Turns, then the turns between two rows, first turn first; the first pair answered
z_14 (before => after):
[ -8.3  16.7 -29.5   8.4   4.1   4.4   9.8  24.4  -5.9 -23.2 -15.6  30.5] => [  3.3  11.0 -15.7   2.2  21.7  13.3  20.2  11.4  -0.8  -9.5 -20.8  36.3]
[  4.2  -9.2 -36.1   4.2 -35.6  12.1   8.2  29.2  12.2 -43.5 -33.8  30.0] => [ 22.5  -6.6 -20.5   4.8 -11.7  24.8  14.7  23.7  10.4 -33.4 -43.0  40.5]
[-26.4  23.3  18.4  -9.0   9.7 -23.6 -12.3 -21.0   0.2  61.6  31.5 -31.1] => [-41.2  24.3   4.9   1.8  -4.0 -44.7 -28.6  -6.1  -5.8  38.6  37.2 -26.1]
[ 13.6   1.4  32.9  16.7   9.0   1.0 -43.4  -4.9  -1.1  15.7  32.2 -10.6] => [ 13.8   1.0  35.5  11.7   9.9   2.2 -35.5  -8.2   4.9  20.6  31.2 -17.4]
z_835 (before => after):
[ 10.7   5.4  -7.9   3.8 -13.2  22.5  24.3  -1.2  22.4 -22.9  -9.1  11.6] => [  4.3   2.7 -17.8 -16.1 -21.2  14.4  30.1   3.9  10.3 -10.1  -9.8   8.1]
[  5.8   2.5   5.1   3.3  21.2  -7.8   1.6 -23.3   6.3   5.8  24.1 -14.3] => [ 21.2  -0.4   6.0  17.2  17.7   5.3   9.6 -23.7  25.8  -2.9  24.1  -3.4]
[ -7.4  16.3   7.7  -4.9  34.3  -6.1   1.8 -25.6 -15.4   2.5   6.9  -1.6] => [  0.8   9.3   5.8  13.8  38.2   0.9   2.1 -19.1   1.8  -3.2   3.0   2.1]
z_182 (before => after):
[ -9.9  13.0   6.2 -22.9   9.3   4.8  -7.2  -4.4 -24.4  20.2  -2.9   7.7] => [-15.4  21.6  -6.5 -20.9   3.4  -6.2  -5.1  -4.6 -25.3  -4.5  -9.0   7.8]
[  5.1  21.7  20.7 -25.4  -1.3   3.4   1.8 -22.8   5.9  34.6  20.9 -24.7] => [-21.2  38.0 -10.5 -13.9   3.0 -21.6   4.9 -28.0   0.3 -16.6  11.7 -22.4]
[-16.7   2.0   3.4  -7.8 -21.3  -0.7  22.5   1.6  13.1  -3.8 -34.1 -30.2] => [ -9.4   0.2  14.4 -15.3 -23.3   5.5  23.0  -0.8  15.0   8.8 -31.0 -29.7]
[ 11.9   4.1   7.9 -13.9  -3.0  -3.9  14.2 -10.1   6.7  24.1  16.6 -16.6] => [ -6.8  17.7  -9.4  -3.0   1.4 -20.6  14.0 -21.2   4.3   1.1  15.5 -15.2]
z_250 (before => after):
[ 14.9   5.0  22.4 -22.1   3.2   9.9  16.1  -9.1   6.9  37.9  -0.6 -10.4] => [15.3 -2.0 34.2 -5.3 -4.8 19.9 -5.8 21.3 -5.4 29.2  4.9  7.4]
[ 18.7   2.0  18.6 -33.3  -6.4  20.9  -5.4   0.7 -12.6  -9.2 -12.6  10.8] => [ 18.9   5.5  15.1 -37.2  -7.8  14.4   4.7  -4.4 -12.9  -5.1 -10.3   1.0]
[ -0.2 -20.7  -6.8  11.6 -12.3  15.2  -4.5 -10.6   6.7 -11.2  -2.5   9.1] => [ -9.8 -15.5 -10.7   0.8 -15.0   8.4  -0.5 -25.5   9.4   3.7   5.3  -2.7]
[-23.4  -6.2 -19.8 -10.8 -11.8 -43.9  -6.5  21.8  -9.3   0.9  34.3 -28.1] => [ -2.5 -17.2 -27.3  18.0  -0.2 -16.7   1.4  49.9   7.8 -43.5  -0.9  11.3]
Then:
Between the rows of a pair lie 2 to 3 turns.
[-21.9  10.0  23.5 -29.1   1.2 -14.5   0.4 -26.0 -12.2  56.1  21.1 -14.9] => [-30.6  26.6  25.7  19.5   7.7 -28.4 -35.6 -13.4 -14.4   2.6  33.6 -13.9] | z_14, z_835, z_14
[ 15.0 -13.2   4.9   4.9  -2.1  39.5  26.9  -0.5  32.5  10.2 -12.2   1.6] => [  2.7 -20.4  -1.1 -26.7 -28.2  23.1   8.7  11.7   4.2  39.7   4.0 -12.9] | z_835, z_250
[-18.6   9.2 -40.4  14.9 -25.1  10.4  19.3  21.5  28.0 -24.2 -10.7  10.7] => [-17.3  10.9 -40.1  -4.2 -19.2   8.9  22.1  30.6   8.1 -17.8 -29.8  19.5] | z_14, z_835
[-11.0  -4.1 -44.6 -19.7 -29.4  -3.4  41.6   0.0  19.2 -23.4 -24.3   1.7] => [  5.3  -9.7 -14.1   6.4 -10.0   7.5  -2.2  45.6 -10.3 -38.5 -26.9  38.8] | z_250, z_250, z_14
[ 34.2 -11.0  14.6  -3.0   5.3  18.8 -12.9  15.4  -7.9  -0.6 -12.7  39.3] => [ 26.1  -6.4   8.5 -30.8  -1.7   0.9 -14.5  11.7 -27.6  15.1 -16.1  35.7] | z_835, z_835
[ 13.4   9.8  18.2  55.6  19.7  42.1  -6.2   3.5  50.9 -15.7 -13.0  20.3] => [-41.4  33.9 -14.0  34.0 -14.9 -32.0 -30.2 -22.3  23.2 -20.8  25.4 -31.4] | z_250, z_14, z_14
